In the data rows, zero lies at 4.5, halfway between 4 and 5.
Here are some points, one per row:
[5 5 7 2 4 6 4 4 4 5 3 6 2 7 6 7 5 2 3 3 4 4 4 5 6 7 7 5 3 3 3 5 5 5 3 3 7
 4 7 3 2 1 4 5 7 4 6 5 4 4 4 4 6 4 7 3 4 2 5 0 4 4 5 3]
[5 3 3 4 3 2 2 5 5 5 5 5 6 5 7 3 7 6 4 3 2 5 3 4 1 4 2 6 4 6 6 7 3 8 5 2 6
 3 4 4 5 4 5 4 4 4 4 6 5 4 1 4 5 7 3 4 5 8 3 2 6 5 6 0]
[4 4 4 5 4 3 6 5 3 5 4 4 6 1 5 4 5 5 4 8 5 6 6 7 2 0 7 3 3 6 6 4 3 4 6 4 7
 5 4 6 4 3 3 7 5 2 3 3 1 5 4 7 6 5 6 2 4 3 4 4 6 5 6 6]
[3 0 4 5 5 4 5 7 7 4 6 7 5 3 7 5 3 3 7 4 6 6 3 7 3 5 3 6 4 4 4 1 6 4 0 3 2
 5 5 4 5 3 5 3 7 6 5 6 4 5 2 6 6 5 4 4 5 3 4 6 4 8 6 7]
[5 6 5 4 3 3 5 5 5 4 5 2 4 3 5 4 5 3 3 1 4 9 6 4 5 7 7 8 5 2 4 5 4 2 5 4 9
 9 4 5 4 7 8 7 5 5 3 5 5 4 6 3 6 5 3 4 6 6 6 8 6 6 7 6]
[7 8 5 7 5 6 6 6 5 3 5 5 5 4 5 3 9 6 3 3 3 6 5 3 7 3 2 4 5 5 4 5 2 4 6 4 4
 7 4 0 5 4 2 5 5 6 6 6 6 5 3 4 5 6 7 3 1 4 4 5 0 7 3 8]
[5 7 5 4 8 4 3 6 5 9 4 3 6 4 6 7 3 6 6 6 5 7 5 4 4 6 4 4 6 6 2 4 5 5 6 2 6
 4 2 6 3 4 2 3 5 4 7 4 4 3 5 5 5 4 3 4 5 4 7 5 7 4 1 5]
[6 4 4 7 5 3 6 7 3 4 2 5 3 4 4 3 4 4 7 7 7 1 3 6 4 6 4 8 5 4 5 4 3 5 6 3 4
 6 6 1 3 1 3 9 2 5 5 4 4 4 6 3 7 5 4 7 5 6 3 7 5 5 3 3]
[4 3 6 6 3 5 8 5 3 9 6 9 4 6 4 3 4 7 3 6 5 4 6 3 3 4 4 5 3 4 3 5 9 4 4 6 9
 5 6 2 5 6 5 2 2 3 4 6 5 4 4 3 4 6 6 7 4 3 2 4 5 4 3 4]
[6 6 4 5 5 2 5 4 4 3 5 7 3 7 7 4 5 6 5 5 6 7 2 5 7 5 3 5 6 1 6 3 3 5 3 6 6
 5 5 8 4 3 4 4 4 2 2 4 4 7 4 2 2 3 6 2 6 6 2 4 3 2 3 5]
[5 5 7 4 3 7 3 5 5 1 5 2 6 4 3 2 5 6 8 7 5 3 6 4 3 6 5 5 5 9 4 3 5 6 4 4 9
 2 6 5 6 4 5 2 5 7 3 3 6 5 4 4 5 1 5 4 5 7 6 6 2 6 4 5]
[5 4 4 2 8 5 2 2 3 3 5 6 4 3 4 5 4 6 5 3 3 7 5 6 6 3 6 3 6 6 5 2 6 0 5 6 4
 3 4 5 1 2 4 4 4 5 6 3 5 4 4 3 5 7 5 6 5 6 0 4 4 5 5 3]
[6 5 8 3 5 2 3 5 4 4 5 3 3 3 7 3 3 4 4 7 4 3 7 2 5 4 2 5 2 4 2 7 6 5 6 5 3
 4 5 7 3 5 4 8 6 6 6 6 5 8 5 4 2 4 2 4 3 4 1 4 5 5 4 7]
[3 2 2 4 4 1 5 2 6 4 4 3 6 5 6 2 6 5 8 4 2 1 5 5 2 5 6 3 6 3 5 6 5 2 5 5 5
 7 3 3 3 5 3 2 5 6 5 6 5 5 8 3 3 2 7 4 3 2 6 4 5 4 5 3]
[0 5 5 7 4 4 6 3 2 4 6 6 6 3 6 2 1 3 5 1 5 3 5 5 8 4 3 4 6 4 6 6 5 5 4 5 5
 1 3 7 6 2 2 4 5 4 4 3 7 2 4 3 9 5 3 5 6 4 7 3 5 5 4 5]
[6 3 5 4 4 2 3 4 6 1 4 4 3 6 7 7 3 4 1 5 5 2 5 5 3 5 4 4 4 7 6 2 8 6 6 5 4
 7 1 5 5 5 4 4 2 4 4 6 9 1 5 5 6 5 6 4 4 4 5 5 3 4 5 6]
[7 4 6 4 3 6 7 2 5 5 5 3 8 4 4 9 0 3 7 3 3 5 4 3 4 2 1 6 5 6 5 6 3 4 3 3 5
 6 8 3 4 6 5 5 2 5 4 5 4 1 6 4 5 3 5 5 6 6 2 3 4 2 5 5]
[2 6 4 6 6 7 4 5 2 2 3 4 7 7 7 6 7 9 5 6 7 4 3 3 3 4 6 2 3 6 4 6 4 4 4 4 4
 6 7 6 4 6 7 7 6 6 6 7 5 4 2 3 5 5 4 7 9 2 5 6 4 1 6 5]
[4 4 5 8 5 5 1 6 1 3 7 6 5 6 4 5 4 3 0 7 3 4 3 6 6 4 4 6 3 5 3 3 3 4 4 4 5
 4 3 2 5 5 4 5 7 6 4 5 3 3 6 2 2 0 5 4 5 5 5 5 8 5 4 4]
[7 6 5 5 2 3 5 4 5 4 3 5 6 4 4 4 6 3 3 5 7 3 3 1 4 4 6 4 4 4 6 5 4 0 2 2 3
 0 5 5 7 4 7 2 5 5 5 5 5 4 5 5 3 9 5 2 4 7 5 3 7 5 4 4]
[5 4 1 5 3 7 8 5 1 4 2 3 4 5 4 7 3 7 5 5 4 5 6 3 6 6 3 4 6 2 5 1 6 7 6 1 5
 2 4 4 5 4 4 4 3 6 5 7 4 7 5 5 3 2 2 3 3 5 4 2 4 7 8 3]
[5 7 7 6 4 6 4 7 4 4 4 5 6 6 3 5 5 3 7 4 2 4 5 8 4 5 4 3 5 5 6 8 6 3 5 3 3
 6 2 5 4 2 8 5 4 0 4 6 4 5 3 5 3 4 1 4 3 4 3 4 4 5 5 5]
[8 4 5 6 2 5 4 4 2 3 8 7 4 4 4 6 7 4 5 2 4 6 5 5 2 8 6 1 4 5 4 5 7 6 6 4 2
 4 6 5 5 8 1 3 4 5 5 2 1 7 8 4 8 5 3 6 6 3 4 4 6 4 4 6]
[5 6 5 3 6 6 5 3 7 5 2 7 3 3 5 3 0 7 4 1 3 5 2 4 3 5 3 0 1 5 4 3 4 4 6 3 6
 4 3 3 5 3 5 6 4 6 3 3 1 7 3 4 4 5 5 6 3 4 6 6 6 3 4 5]
[4 5 3 4 2 6 4 3 6 7 6 6 5 5 3 6 2 6 4 6 6 5 7 5 5 7 4 4 3 4 5 5 3 4 8 6 2
 9 9 5 6 3 4 4 7 4 2 3 5 4 4 2 3 6 5 1 7 4 6 3 5 6 5 3]
[5 2 2 3 5 6 6 5 8 4 3 5 3 2 4 5 8 3 3 2 7 4 5 7 7 3 4 5 2 4 5 4 6 7 7 6 5
 3 5 4 2 4 6 3 5 2 6 5 4 4 5 2 1 2 2 4 7 5 5 5 6 3 3 6]
[5 2 7 4 6 5 4 4 4 5 2 2 6 9 6 4 4 4 2 5 2 5 6 7 3 5 5 3 6 2 7 3 0 6 3 8 6
 2 5 4 4 6 5 4 5 6 5 3 2 3 9 5 1 9 1 4 5 2 5 6 0 6 3 6]
[6 5 4 6 2 4 3 3 7 6 2 3 3 7 3 4 4 2 5 6 3 7 3 5 5 2 4 6 6 5 6 5 7 4 7 4 3
 3 6 7 6 3 3 5 6 5 5 7 5 5 4 3 7 4 5 7 2 2 5 9 4 3 4 2]
[4 8 6 5 7 5 9 3 8 2 5 7 5 6 4 2 7 4 3 6 2 4 5 3 2 3 5 6 6 4 3 4 5 7 2 6 2
 7 6 8 3 4 4 4 3 6 6 2 5 3 5 4 4 4 3 4 4 6 5 6 6 6 5 3]
[5 3 3 5 5 3 6 4 4 3 5 3 8 6 2 1 3 5 3 4 8 7 1 5 4 5 7 5 6 6 1 7 6 5 6 5 2
 5 4 3 4 6 7 5 4 6 3 2 5 3 6 6 4 4 4 5 3 3 7 1 1 4 4 4]
[0 5 6 6 4 3 3 4 7 6 4 3 4 5 1 6 5 9 4 4 4 4 6 6 6 5 3 7 4 5 5 4 8 5 3 4 3
 2 5 5 3 7 5 6 3 4 5 4 2 6 6 3 6 6 9 4 6 6 7 3 4 6 5 6]
[4 5 4 6 5 6 5 6 6 4 4 2 3 2 3 5 3 7 3 5 1 3 4 4 5 6 5 7 5 4 5 6 5 3 3 6 5
 4 3 4 6 2 2 4 7 5 6 3 4 7 4 7 4 5 3 5 7 5 2 4 4 0 5 5]
[3 6 5 2 5 4 5 7 4 6 3 4 6 2 4 5 5 4 3 4 3 2 4 3 4 6 5 3 7 4 5 4 4 5 7 3 3
 4 5 7 2 4 3 2 6 4 0 6 2 3 3 6 4 4 6 8 5 6 4 5 4 5 5 6]
[5 7 1 4 6 6 4 1 6 7 7 3 6 4 4 4 6 2 1 5 6 1 4 4 5 6 5 4 3 6 7 4 4 5 2 3 5
 4 2 6 8 5 6 7 5 4 5 4 5 6 6 4 5 3 5 8 5 2 1 4 2 8 3 3]
[3 2 4 2 4 4 5 5 5 4 4 4 2 5 5 7 5 5 5 9 5 8 3 5 5 3 6 3 2 2 6 9 2 2 5 5 4
 4 5 5 8 3 4 4 0 6 6 4 5 6 4 4 5 2 3 9 5 6 6 3 2 6 4 7]
[2 2 3 5 7 4 3 7 5 3 4 5 4 2 2 4 5 1 5 5 3 6 2 0 4 8 3 1 5 6 5 4 3 4 5 7 6
 5 6 4 5 7 6 6 3 1 7 5 5 5 6 6 5 4 5 2 5 3 5 5 4 3 6 4]
[4 2 5 4 3 3 2 3 6 2 4 7 8 4 2 6 6 5 6 4 7 3 8 2 7 5 5 5 2 4 1 4 2 6 4 4 6
 6 2 5 5 4 4 4 3 5 4 5 3 3 5 6 6 5 4 4 1 4 4 7 3 3 5 2]
[5 4 6 2 7 4 5 4 4 5 2 5 4 6 3 4 7 4 4 3 5 5 6 4 4 2 2 5 6 4 4 3 5 2 3 6 3
 3 4 3 6 5 5 5 4 5 0 4 7 6 2 7 7 2 2 3 7 2 6 3 6 4 2 2]
[6 4 5 4 1 3 4 5 3 9 2 7 5 4 6 3 5 6 5 5 3 4 4 4 3 5 5 3 5 4 4 4 3 4 3 6 1
 4 2 5 5 5 7 5 7 5 7 2 8 4 3 5 5 1 5 3 5 6 5 6 4 4 6 5]
[3 3 8 3 4 6 6 1 3 4 5 3 5 4 4 6 8 4 6 6 6 3 1 6 5 5 3 4 5 6 4 1 5 6 5 7 5
 7 4 4 8 5 5 6 7 4 5 6 5 5 5 5 5 7 3 7 1 7 6 3 7 4 5 6]
[4 7 2 5 5 4 5 5 6 6 9 3 4 6 5 4 5 3 8 4 1 3 4 5 6 5 6 6 1 5 3 1 1 4 6 8 3
 2 6 6 3 5 6 5 1 5 4 5 7 5 4 6 6 5 5 5 4 3 5 4 7 4 5 5]
[3 5 7 7 5 4 2 5 1 6 6 1 2 2 1 4 4 5 5 0 8 3 5 5 2 1 8 4 6 4 3 3 3 7 3 5 4
 6 6 4 6 4 5 1 3 4 6 4 5 4 2 2 3 4 4 4 4 4 5 4 2 4 3 4]
[7 4 3 5 5 6 4 4 5 4 8 4 3 3 5 6 3 6 4 5 7 4 5 6 4 6 5 2 8 3 2 9 4 7 1 8 5
 1 4 4 3 6 3 6 4 4 2 7 4 3 3 5 4 5 6 5 4 4 5 7 6 7 6 2]
[5 3 5 2 5 9 3 6 4 5 6 4 3 6 5 2 3 5 4 4 7 3 6 3 5 4 4 7 6 3 9 5 4 3 5 4 3
 6 2 7 3 7 3 3 4 3 6 4 3 5 3 7 5 5 6 4 3 5 8 4 6 3 5 5]
[3 8 3 2 5 4 3 8 5 3 3 7 2 4 4 4 4 3 7 7 5 5 6 7 7 1 4 4 7 5 5 5 3 8 4 2 5
 6 4 3 6 8 7 4 5 7 5 3 6 5 6 4 3 7 7 6 5 3 4 4 6 2 6 3]
[3 6 4 6 5 4 3 5 5 3 2 4 3 7 5 5 4 5 7 2 5 5 5 4 5 5 5 4 0 3 5 5 8 5 3 5 4
 5 5 3 4 7 1 5 7 3 3 2 4 2 4 9 3 5 6 6 5 9 4 4 5 7 4 4]
There is one direction along which these points spread out most. Where along it does each point below lie, from 0 to 99? The average is 50, and the first point in the table lies past the average. One standard deviation of the points above along it is 16.
[3 8 3 2 5 4 3 8 5 3 3 7 2 4 4 4 4 3 7 7 5 5 6 7 7 1 4 4 7 5 5 5 3 8 4 2 5
 6 4 3 6 8 7 4 5 7 5 3 6 5 6 4 3 7 7 6 5 3 4 4 6 2 6 3] 45
[5 3 3 5 5 3 6 4 4 3 5 3 8 6 2 1 3 5 3 4 8 7 1 5 4 5 7 5 6 6 1 7 6 5 6 5 2
 5 4 3 4 6 7 5 4 6 3 2 5 3 6 6 4 4 4 5 3 3 7 1 1 4 4 4] 8
[3 2 4 2 4 4 5 5 5 4 4 4 2 5 5 7 5 5 5 9 5 8 3 5 5 3 6 3 2 2 6 9 2 2 5 5 4
 4 5 5 8 3 4 4 0 6 6 4 5 6 4 4 5 2 3 9 5 6 6 3 2 6 4 7] 50
[2 6 4 6 6 7 4 5 2 2 3 4 7 7 7 6 7 9 5 6 7 4 3 3 3 4 6 2 3 6 4 6 4 4 4 4 4
 6 7 6 4 6 7 7 6 6 6 7 5 4 2 3 5 5 4 7 9 2 5 6 4 1 6 5] 36
[5 2 2 3 5 6 6 5 8 4 3 5 3 2 4 5 8 3 3 2 7 4 5 7 7 3 4 5 2 4 5 4 6 7 7 6 5
 3 5 4 2 4 6 3 5 2 6 5 4 4 5 2 1 2 2 4 7 5 5 5 6 3 3 6] 62
[8 4 5 6 2 5 4 4 2 3 8 7 4 4 4 6 7 4 5 2 4 6 5 5 2 8 6 1 4 5 4 5 7 6 6 4 2
 4 6 5 5 8 1 3 4 5 5 2 1 7 8 4 8 5 3 6 6 3 4 4 6 4 4 6] 51
[6 4 5 4 1 3 4 5 3 9 2 7 5 4 6 3 5 6 5 5 3 4 4 4 3 5 5 3 5 4 4 4 3 4 3 6 1
 4 2 5 5 5 7 5 7 5 7 2 8 4 3 5 5 1 5 3 5 6 5 6 4 4 6 5] 49
[4 8 6 5 7 5 9 3 8 2 5 7 5 6 4 2 7 4 3 6 2 4 5 3 2 3 5 6 6 4 3 4 5 7 2 6 2
 7 6 8 3 4 4 4 3 6 6 2 5 3 5 4 4 4 3 4 4 6 5 6 6 6 5 3] 33
[4 3 6 6 3 5 8 5 3 9 6 9 4 6 4 3 4 7 3 6 5 4 6 3 3 4 4 5 3 4 3 5 9 4 4 6 9
 5 6 2 5 6 5 2 2 3 4 6 5 4 4 3 4 6 6 7 4 3 2 4 5 4 3 4] 55
[4 5 4 6 5 6 5 6 6 4 4 2 3 2 3 5 3 7 3 5 1 3 4 4 5 6 5 7 5 4 5 6 5 3 3 6 5
 4 3 4 6 2 2 4 7 5 6 3 4 7 4 7 4 5 3 5 7 5 2 4 4 0 5 5] 72
[5 7 7 6 4 6 4 7 4 4 4 5 6 6 3 5 5 3 7 4 2 4 5 8 4 5 4 3 5 5 6 8 6 3 5 3 3
 6 2 5 4 2 8 5 4 0 4 6 4 5 3 5 3 4 1 4 3 4 3 4 4 5 5 5] 61
[5 4 4 2 8 5 2 2 3 3 5 6 4 3 4 5 4 6 5 3 3 7 5 6 6 3 6 3 6 6 5 2 6 0 5 6 4
 3 4 5 1 2 4 4 4 5 6 3 5 4 4 3 5 7 5 6 5 6 0 4 4 5 5 3] 70
[7 4 6 4 3 6 7 2 5 5 5 3 8 4 4 9 0 3 7 3 3 5 4 3 4 2 1 6 5 6 5 6 3 4 3 3 5
 6 8 3 4 6 5 5 2 5 4 5 4 1 6 4 5 3 5 5 6 6 2 3 4 2 5 5] 49
[7 8 5 7 5 6 6 6 5 3 5 5 5 4 5 3 9 6 3 3 3 6 5 3 7 3 2 4 5 5 4 5 2 4 6 4 4
 7 4 0 5 4 2 5 5 6 6 6 6 5 3 4 5 6 7 3 1 4 4 5 0 7 3 8] 38
[5 7 1 4 6 6 4 1 6 7 7 3 6 4 4 4 6 2 1 5 6 1 4 4 5 6 5 4 3 6 7 4 4 5 2 3 5
 4 2 6 8 5 6 7 5 4 5 4 5 6 6 4 5 3 5 8 5 2 1 4 2 8 3 3] 33
[5 2 7 4 6 5 4 4 4 5 2 2 6 9 6 4 4 4 2 5 2 5 6 7 3 5 5 3 6 2 7 3 0 6 3 8 6
 2 5 4 4 6 5 4 5 6 5 3 2 3 9 5 1 9 1 4 5 2 5 6 0 6 3 6] 17
